One turning vector, and how many ticks it has turned:
The counts run from 0 to 818.
[ 0.48 -2.70 -0.89  1.85  1.43  1.36  1.91  1.53  4.25 -0.60  2.43 -1.02
 -0.28 -1.58  0.18 -0.11  0.10  1.91 -1.59  0.95  0.46  1.53 -0.05  2.67
  0.30 -0.30  0.43  0.89 -1.00  0.94  0.37  0.06  2.69  0.23 -1.63  0.75
  0.70 -0.54  1.11  1.61  1.11 -2.89  0.79  4.02  1.29 -1.58  1.17  4.75
  1.36  2.27 -1.42 -0.96  1.32  0.34 -0.60  2.12  0.23  1.08  0.32 -0.70
  0.47 -4.71 -0.79  0.13 -3.36 -1.83  1.51  0.97 -2.84 -1.98  1.51  0.30
  1.47  0.64 -0.27  1.36  2.47  2.14  0.59  0.35]  0
[ 2.84 -1.71  0.36  1.55  1.70  2.07  1.61  0.97  3.04 -0.95  0.52 -0.02
 -0.94 -1.36  0.55 -0.02 -1.00 -0.12 -2.55 -0.28 -0.98  0.34 -0.10  2.95
  1.47 -0.18  1.53  2.52 -0.29  1.40  0.99  0.57  4.24 -0.97 -0.71  0.13
  1.48  1.35  0.80  2.39  0.88 -3.95 -0.92  1.03  0.72 -2.47  1.75  5.16
 -1.19  2.07 -1.36  0.93  3.02  1.09 -0.82  2.90  1.24  0.49  0.20 -1.02
  1.69 -2.63  0.52  0.98 -3.52 -0.64 -0.83  1.95 -1.34 -1.30  1.25  1.79
 -0.66 -0.14  0.62 -0.45  2.82  1.63  0.82  0.24]  375
[ 0.91 -2.03  1.70  2.58  0.90  1.81  1.74  0.58  2.43 -0.67  2.58  0.39
 -0.38 -2.00  0.54 -0.26 -0.31  1.29 -1.74 -0.05 -0.08 -0.59  0.42  2.54
  2.99 -2.67  1.07  1.16 -1.02 -0.50  1.51  0.84  4.09 -0.43 -1.48  0.65
  1.17  0.23  0.83  1.30  1.24 -3.52 -0.93  2.93  0.95 -0.57  2.44  4.23
  0.04  2.01 -1.82  0.22  2.90  0.95 -1.39  0.62 -0.38  1.78  1.07  0.86
  1.51 -2.27  0.52  0.87 -4.42 -1.18 -1.39  0.91 -2.75 -1.58  1.98  0.51
 -0.12 -0.18  0.74  1.71  2.67  1.94  1.14 -0.31]  274
[ 0.81 -1.83  1.31  1.99  1.50  1.89  1.44  1.39  5.03 -2.06  1.46  0.56
 -1.74 -1.03 -0.04 -0.52  0.41  0.42 -2.99 -0.13  0.41  1.54  0.17  3.28
  0.92 -1.05  1.14  1.68  1.29  0.84  0.99 -0.15  1.62  1.11 -1.29  0.69
  1.81 -0.74  1.06  0.52  0.39 -0.26  0.63  3.68  0.92 -2.62  0.04  3.54
  1.45  1.86 -1.16 -0.25  2.24  0.77 -1.13  3.60  0.59  0.86  0.23  0.36
  1.28 -3.77 -0.71  0.19 -4.66 -1.88 -0.54  1.84 -1.91 -0.98  0.54  1.18
  1.34 -0.94 -0.23  1.53  3.77  2.62  0.10 -0.19]  802
[ 1.04 -1.71 -1.05  1.62  0.50  1.78  1.91  0.75  4.82 -2.05  0.58  0.89
 -2.51 -1.38  0.88 -1.15  0.36  0.99 -3.05  0.33  0.07  0.95  0.70  3.26
  1.27 -0.80  1.04  1.30  0.42  1.45 -0.34 -0.03  2.81 -1.20  0.34 -0.23
  2.08 -0.12  0.45  0.69 -0.21 -1.72 -0.35  2.87  1.18 -3.55  0.43  3.79
  0.47  1.94 -1.49  1.15  2.61  1.92 -0.49  4.45  0.98 -0.10  0.64 -0.80
 -0.20 -2.79  0.25  0.74 -2.59 -0.13  0.06  2.54 -1.83 -1.69  1.49  2.10
  1.66 -0.68  0.12  0.95  3.09  2.44  0.40 -0.23]  635
[ 0.49 -2.23  0.75  2.35  1.11  1.93  2.16  1.55  3.51 -2.01  1.77  1.07
 -2.02 -2.12  0.08 -0.97 -0.16  1.14 -1.89 -0.51  1.45 -1.47  1.64  3.23
  3.03 -2.51  0.84  1.70  0.80  0.90 -0.15 -0.03  3.03 -1.32 -0.99  0.44
  2.34  0.23 -0.08 -0.07  0.22 -2.55 -0.10  3.25  0.93 -1.50  0.95  3.49
 -0.27  2.28 -1.52  0.92  2.72  2.00 -1.04  1.36 -0.98 -0.10  0.72 -0.11
  1.68 -2.67  0.06  0.28 -3.46  0.04 -1.03  0.74 -2.70 -1.68  2.41  0.68
 -0.11  0.10  0.56  2.36  2.61  2.90  0.34 -1.08]  363
[ 1.62 -2.50  1.26  2.51  0.20  2.34  1.36  1.45  4.62 -1.95  1.11 -0.81
 -0.60 -1.21  0.19  0.23  0.89  0.21 -3.64  0.10 -0.89  1.09  0.29  2.11
  0.95 -0.61  2.16  2.09  2.29  2.43  1.27 -0.94  1.79 -0.46 -0.98 -0.50
  2.19  0.17  0.28  1.04  1.00 -1.87  0.39  2.46 -0.74 -3.42 -0.62  3.83
  0.51  1.67 -2.21  0.50  1.43  1.20 -0.19  2.57  0.07 -1.07  0.36 -0.47
  2.16 -2.96 -1.70 -0.18 -2.59 -0.28 -0.07  1.56 -2.84 -2.14  1.37  1.07
  0.35 -0.56 -0.77  2.55  3.08  1.43 -1.08 -1.32]  292
[ 1.48 -1.61 -0.53  1.44  3.16  1.86  1.73  0.72  2.54 -1.58  1.73  0.69
 -0.50 -1.35  1.64 -0.50  0.07  1.58 -1.72  0.85  0.63  1.63 -0.43  2.21
  2.20 -0.81  0.57  0.74 -0.51 -0.08  1.01  0.15  2.59  0.19 -0.92  1.32
  1.98 -0.16  0.45  1.89  0.58 -3.17 -0.43  3.55  2.18 -2.46  2.25  4.78
  0.83  1.88 -0.35  0.51  2.74  0.57 -0.30  2.82  1.37  1.79 -0.40  0.50
  0.43 -2.28  0.84  1.56 -4.39 -2.38 -0.52  1.38 -1.78 -1.16 -0.21  1.24
 -0.07 -0.78  1.06  1.24  3.13  2.63  1.38 -0.65]  244
[ 1.80 -1.64 -0.18  1.52  3.29  1.99  0.59  0.26  2.86 -1.07  1.58  0.51
 -0.94 -1.03  1.48 -0.49  0.21  1.44 -2.47  1.71  0.19  1.95 -0.87  2.27
  1.45 -0.70  0.80  0.05 -0.18  0.58  1.02  0.19  2.50  0.04 -0.56  0.90
  2.14 -0.65  0.41  2.24  0.38 -2.96  0.14  3.04  2.04 -3.08  2.11  4.19
  0.97  2.11 -0.89  0.58  2.82  0.11 -0.39  2.55  1.54  1.88 -0.07  0.49
  0.42 -2.24  0.93  2.09 -4.39 -2.69 -0.46  1.49 -1.53 -1.40 -0.14  1.77
  0.33 -0.58  0.83  0.40  3.45  2.15  1.40 -0.80]  659
[ 0.99 -2.21  1.26  1.32  0.20  3.25  1.35  0.39  4.11 -1.77  0.45 -1.47
 -1.67 -0.89  0.42  0.24  0.04  0.24 -3.91  0.79 -0.17  1.00  0.08  1.96
  0.91 -1.02  2.25  1.08  1.59  2.71  1.02 -1.18  1.53 -1.29 -0.68 -1.39
  2.12 -0.03 -0.04  1.88  0.83 -2.78  0.03  1.94  0.20 -4.08  0.12  5.12
  0.89  1.80 -1.75  0.28  1.57  0.99 -0.61  2.28 -1.08 -0.94  1.43 -0.15
  1.48 -2.62 -1.60  0.25 -1.67  0.04  0.20  2.23 -2.97 -1.78  0.82  1.05
  2.04 -0.63  0.34  1.36  2.26  2.39 -0.52 -1.27]  226
[ 2.77 -2.18  0.40  2.38  1.23  2.71  0.47  0.64  2.49 -0.08  1.97 -0.41
 -0.45 -1.20  1.76 -0.41  0.56  0.60 -2.94  1.34 -1.07  0.15 -0.51  1.87
  2.33 -1.61  2.17  0.18  0.41  2.02  0.70 -0.70  3.52 -1.84  0.16  0.24
  2.22  0.16 -0.66  1.83  1.58 -4.57 -0.58  2.06  0.07 -3.79  1.97  3.83
 -1.19  2.31 -2.32  0.87  2.24  1.37 -0.25  0.60 -0.11  0.25  1.07 -0.30
  2.25 -1.11  0.56  1.69 -2.20 -0.31 -0.80  1.21 -3.15 -2.08  1.49  0.47
  0.14  0.13  0.57  1.05  2.49  0.45 -0.50 -2.40]  18
[-0.11 -2.79  0.91  2.01  0.54  2.15  2.72  1.38  4.81 -1.74  2.62 -1.19
 -0.47 -0.85 -0.49 -0.07  0.67  1.02 -2.44  0.31  0.06  1.39  0.04  3.17
  0.71 -1.52  1.14  1.55  0.42  0.83  0.68 -0.23  2.89  0.66 -1.45 -0.21
  0.46 -0.70  0.99  0.53  1.14 -1.59  0.60  3.79  0.80 -1.96  0.10  4.78
  1.63  1.38 -1.24 -0.25  1.05  1.63 -1.31  3.09 -0.91  0.43  0.64  0.01
  1.29 -3.76 -0.86 -0.16 -2.42 -0.95  0.44  1.69 -3.38 -1.54  0.72 -0.63
  2.40 -0.81 -0.12  2.07  2.49  2.11  0.73  0.25]  561
[ 2.79 -1.88 -0.32  2.07  1.83  1.87  1.22  0.97  2.96 -0.82  1.50  1.16
 -1.50 -1.77  1.42 -0.77 -0.39  0.56 -2.10  0.13 -0.34 -1.36  0.65  2.90
  2.77 -1.34  0.97  1.48 -0.01  1.58 -0.46  0.33  4.10 -1.83  0.19  0.19
  2.09  1.02 -0.22  1.53  0.74 -4.35 -0.55  1.53  1.06 -2.96  1.99  3.80
 -1.65  2.13 -1.65  1.39  3.23  1.85 -0.62  1.38  0.48  0.09  0.70 -0.72
  1.51 -1.53  1.14  1.31 -2.82  0.07 -1.22  1.38 -2.02 -1.76  1.85  1.60
 -0.28  0.08  0.91  0.68  2.44  1.53  0.32 -1.37]  193
[ 2.10 -2.61  1.07  2.67 -0.06  2.21  0.52  0.86  3.65 -0.57  2.02 -1.39
 -0.59 -1.45  0.42  0.68 -0.34  0.94 -3.11  0.76 -2.12  0.59 -0.31  2.33
  0.68 -0.58  2.03  1.37 -0.05  2.29  1.14  0.09  4.33 -1.47 -0.83 -0.96
  1.23  0.83  0.55  2.11  1.07 -4.23 -0.28  1.35 -0.35 -2.88  0.73  3.87
 -0.68  2.22 -3.30  0.83  2.08  0.81 -0.69  1.21  0.44  0.04  1.22 -1.22
  1.65 -3.25 -0.41  0.90 -2.33 -0.39  0.15  1.11 -2.70 -2.47  2.75  1.69
  0.66  0.86 -0.94  0.66  2.69  0.63  0.11 -0.50]  614
[ 2.02 -2.22  2.28  2.31  1.33  2.39  1.93  1.07  3.56 -1.32  1.81 -0.89
  0.63 -0.46  0.27  0.01  0.74 -0.25 -3.12  0.48 -1.13  1.69 -1.06  2.53
  1.53 -1.49  2.27  2.19  1.04  0.49  2.52 -0.18  3.04  0.93 -1.42  0.70
  1.47  0.12  0.83  1.40  1.65 -1.74 -0.12  2.59  0.28 -2.21  0.93  4.65
  0.51  1.39 -0.85  0.02  1.92  1.59 -1.25  3.06  0.65  0.89 -0.18  0.84
  2.80 -1.93  0.14  0.81 -3.87 -1.88 -1.38  1.54 -2.28 -0.94 -0.22 -0.36
 -0.05 -1.62  0.43  1.34  3.63  0.91  0.20 -0.66]  383
[ 2.47 -2.01  1.24  1.55  2.73  3.77  0.22 -0.45  2.77 -0.67  1.64  0.09
 -1.12 -1.45  1.52  0.29 -0.20  0.34 -3.45  1.20 -0.31  0.37 -0.56  1.02
  1.58 -1.03  0.90  0.75  0.68  1.66  0.88 -0.39  1.67 -0.56 -0.01 -0.27
  2.33  0.17  0.09  3.04  1.01 -4.39  0.07  1.98  0.99 -4.45  1.96  4.57
  0.46  2.32 -1.18  0.89  2.95  0.31 -0.22  0.72  0.14  1.10  0.66  0.37
  1.35 -1.22 -0.10  1.46 -3.58 -1.55 -1.12  2.39 -2.44 -1.04  0.09  1.96
  1.32 -0.41  1.57  0.51  2.09  2.23  0.37 -1.74]  163
[ 1.18 -2.81  1.07  2.35  1.01  1.54  1.91  1.93  2.68 -0.82  1.58 -1.19
 -0.53 -1.42 -0.41 -0.03 -1.10  1.23 -1.88  0.06  0.25 -0.14  0.81  3.03
  1.58 -1.49  1.68  1.88 -0.27  1.29  1.30  0.35  3.67 -0.68 -2.30  0.26
  1.31  0.78  0.52  1.30  1.49 -3.73 -0.16  2.42  0.38 -0.24  1.45  5.06
 -0.59  2.29 -1.92 -0.56  1.86  0.94 -1.32  0.79 -0.93  0.22  0.50 -0.60
  2.68 -4.21 -0.72 -0.21 -3.65 -0.99 -0.23  0.07 -2.64 -1.97  2.43 -0.10
 -0.98  0.72 -0.19  1.55  2.70  2.05  0.30 -0.41]  443
[ 2.12 -0.98 -0.23  1.68  0.28  1.43  1.93  1.19  3.52 -0.54  0.92  1.26
 -1.38 -0.99  1.78 -1.85  0.07 -0.19 -2.57  0.06  0.20  0.28  0.30  3.53
  2.57 -1.73  2.12  0.74 -0.21  0.74  0.51 -0.67  3.25 -1.20  0.07  1.99
  2.14 -0.16  0.09  0.90  1.55 -1.64 -1.18  2.99  0.99 -2.54  2.29  4.05
 -0.95  2.35 -1.47 -0.27  3.09  2.17 -1.16  3.57  0.75  0.40  0.84 -0.01
  1.73 -1.77  0.81  0.60 -3.85 -0.27 -1.15  1.99 -2.10 -1.12  1.21  0.55
 -0.15 -0.76  0.81  0.62  3.57  1.62 -0.54 -1.21]  282
[ 1.95 -1.92  1.25  2.24  2.96  2.02  0.56  1.09  2.66 -2.02  1.06  1.06
 -1.88 -1.88  0.33 -0.44 -0.30  0.72 -2.67  0.55 -0.22 -0.04  0.04  3.24
  2.33 -1.33  0.68  1.68  0.77  0.89  0.58  1.22  3.70 -1.09 -0.68 -0.38
  2.52  0.62  0.09  1.22 -0.32 -3.17 -0.18  1.53  1.24 -2.87  0.95  3.53
 -0.88  1.76 -1.63  1.93  3.55  1.28 -1.02  2.28  0.78  0.90  0.43 -0.23
  1.64 -2.06  1.21  2.29 -3.76 -1.07 -2.06  1.15 -1.04 -1.25  1.35  2.07
 -0.31 -0.27  0.14  0.46  3.48  2.04  1.26 -0.42]  127
[ 1.76 -1.99 -0.33  2.44  0.11  1.58  1.16 -0.19  3.97  0.02  3.06  1.00
 -0.78 -2.04  1.22 -0.56  0.13  1.07 -2.30  0.18 -1.32 -0.16  0.13  2.54
  1.67 -1.25  0.71  1.02 -1.66  0.43  0.26  0.43  4.38 -0.78 -0.06  0.78
  0.64  0.26  1.56  1.67  1.18 -3.64 -0.76  2.82  0.85 -2.41  2.18  3.42
 -0.15  2.23 -2.45  0.49  3.00  0.91 -0.48  1.97  1.52  1.66  1.25 -0.42
 -0.20 -2.50  0.73  1.06 -3.79 -0.63  0.10  2.23 -2.44 -2.01  2.27  1.94
  1.45  0.25  0.40  0.45  2.51  1.11  1.09 -0.10]  104
[ 1.72 -1.78  0.90  2.44  1.64  1.85  1.36  0.99  3.05 -2.22  1.42  0.55
 -0.97 -0.77  1.51 -1.15  1.40  0.73 -3.09  0.79 -0.48  1.65 -0.71  3.18
  2.63 -2.00  1.76  0.84  1.24  0.26  1.50 -0.02  3.24 -0.44 -0.49  0.55
  2.69 -0.55 -0.13  0.39  0.47 -1.30 -0.62  2.83  0.95 -3.10  1.03  3.47
  0.16  1.42 -1.40  1.16  2.75  2.03 -0.88  3.43  1.16  0.79  0.20  0.67
  1.66 -1.06  1.33  1.97 -3.34 -1.46 -1.64  1.41 -1.99 -1.07  0.34  0.44
 -0.03 -1.66  0.44  1.45  4.28  1.03  0.66 -1.30]  215
[ 1.01 -1.84  0.44  1.66  2.23  1.88  0.30  1.17  3.77 -1.19  1.58 -0.69
 -1.45 -1.04  0.31 -0.31  0.21  1.49 -2.96  1.82  0.39  2.48 -0.86  2.38
  0.27 -0.59  1.39 -0.27  0.40  1.60  1.21 -0.40  1.34  0.19 -1.07  0.64
  2.12 -1.28  0.30  1.47  0.60 -1.78  0.93  3.62  1.30 -3.04  0.90  4.05
  1.73  2.49 -1.71 -0.82  2.19 -0.27 -0.68  2.30  0.69  1.38  0.45  0.31
  0.96 -3.97 -0.86  1.02 -4.26 -2.92  0.28  1.07 -1.89 -1.82  0.20  1.25
  1.51 -0.10 -0.71  0.79  3.56  2.56  0.43 -0.89]  241
[ 0.16 -3.08  0.03  2.23  1.68  2.18  1.31  1.52  3.57 -1.76  2.18 -1.69
 -0.93 -1.50  0.29 -0.03  0.80  2.83 -2.15  1.75  0.45  1.62  0.13  2.47
  1.04 -1.18  1.09 -0.24  0.83  1.82  0.05 -0.39  2.50 -0.71 -1.56 -0.84
  1.89 -0.91 -0.59  0.69  0.63 -3.19  1.09  3.75  0.96 -2.68  0.27  4.11
  1.29  2.03 -1.98  0.36  1.07  1.00 -0.74  1.47 -1.07  0.38  0.77 -0.68
  1.11 -3.86 -0.57  0.91 -1.56 -1.06  1.11  0.06 -3.51 -2.69  1.45 -0.05
  1.96  0.32 -0.60  2.56  2.58  1.91  0.34 -1.17]  328
[ 2.81 -2.35  1.80  2.47  1.07  2.21  0.79  1.22  2.60 -0.65  1.34 -1.59
  0.23 -0.84  0.60  0.25 -0.25  0.46 -2.96  0.77 -1.79  1.04 -1.00  2.39
  1.54 -0.97  2.55  1.43  0.35  1.84  2.10 -0.20  4.12 -0.92 -1.38 -0.19
  1.77  1.03  0.12  2.20  1.45 -3.92 -0.88  1.36 -0.46 -2.46  1.55  4.60
 -1.16  2.05 -2.45  0.35  2.04  1.05 -1.04  1.32  0.34  0.36  0.56 -0.44
  3.10 -2.36  0.18  0.97 -2.79 -1.06 -0.92  0.67 -2.35 -1.91  1.47  0.69
 -0.98 -0.08 -0.18  0.68  3.27  0.21 -0.16 -1.17]  616
[ 0.44 -2.60  1.55  2.23  2.06  2.06  1.93  1.97  4.11 -2.44  1.79  0.10
 -2.37 -1.78 -0.96 -0.23 -0.57  0.65 -2.27 -0.08  0.94 -0.48  1.26  3.86
  1.48 -1.47  0.68  2.42  1.43  1.71  0.16  0.80  2.77 -0.14 -1.62 -0.66
  1.85  0.47  0.01  0.38  0.18 -2.19  0.88  2.31  1.09 -1.39 -0.06  4.18
 -0.17  1.70 -1.22  0.87  2.10  1.61 -1.78  2.17 -1.24 -0.03  0.54 -0.71
  2.27 -4.14 -0.37  0.33 -2.83 -0.41 -0.97  0.65 -2.26 -1.42  1.92  0.65
  0.69  0.31 -0.27  1.59  2.63  2.80  0.75  0.11]  298
[ 1.08 -1.50 -0.84  0.94  2.47  1.77  2.40  0.85  2.47 -0.91  1.04  0.36
 -1.32 -1.49  1.42 -1.18 -0.37  1.37 -1.65  1.09  1.82  1.11 -0.06  2.84
  2.25 -1.29  0.73  0.31 -1.09  0.12  0.43 -0.06  2.49 -0.34 -0.80  1.53
  1.99 -0.53  0.12  1.56  0.89 -3.19 -0.74  3.58  2.52 -1.96  3.10  5.44
  0.63  2.23 -0.34 -0.20  2.80  1.07 -0.90  2.62  0.22  1.40  0.25  0.45
  0.63 -2.75  0.77  1.13 -4.22 -1.76 -0.17  1.38 -1.93 -1.12  0.24  0.55
  0.46 -0.69  1.33  0.64  3.00  3.16  1.13 -0.66]  661
[ 2.49 -1.55 -0.06  1.36  1.54  2.59  2.49  1.19  3.12 -2.02 -0.17  0.30
 -0.98 -1.13  1.35 -0.58  0.12 -0.27 -2.92 -0.12  0.28  0.33  0.34  2.63
  2.46 -0.86  2.09  2.48  1.25  1.63  0.38 -0.84  2.74 -1.34 -0.24  0.36
  2.36  0.94 -0.31  1.44  0.85 -2.70 -0.93  1.96  0.64 -3.36  1.39  5.26
 -1.12  1.68 -0.54  1.22  2.65  2.42 -0.39  3.63  0.10 -0.91  0.25 -0.35
  2.17 -1.34  0.28  0.54 -2.53  0.24 -1.18  2.05 -1.80 -1.18  0.60  0.85
 -0.74 -1.32  1.23  1.48  2.74  1.96 -0.43 -1.42]  48
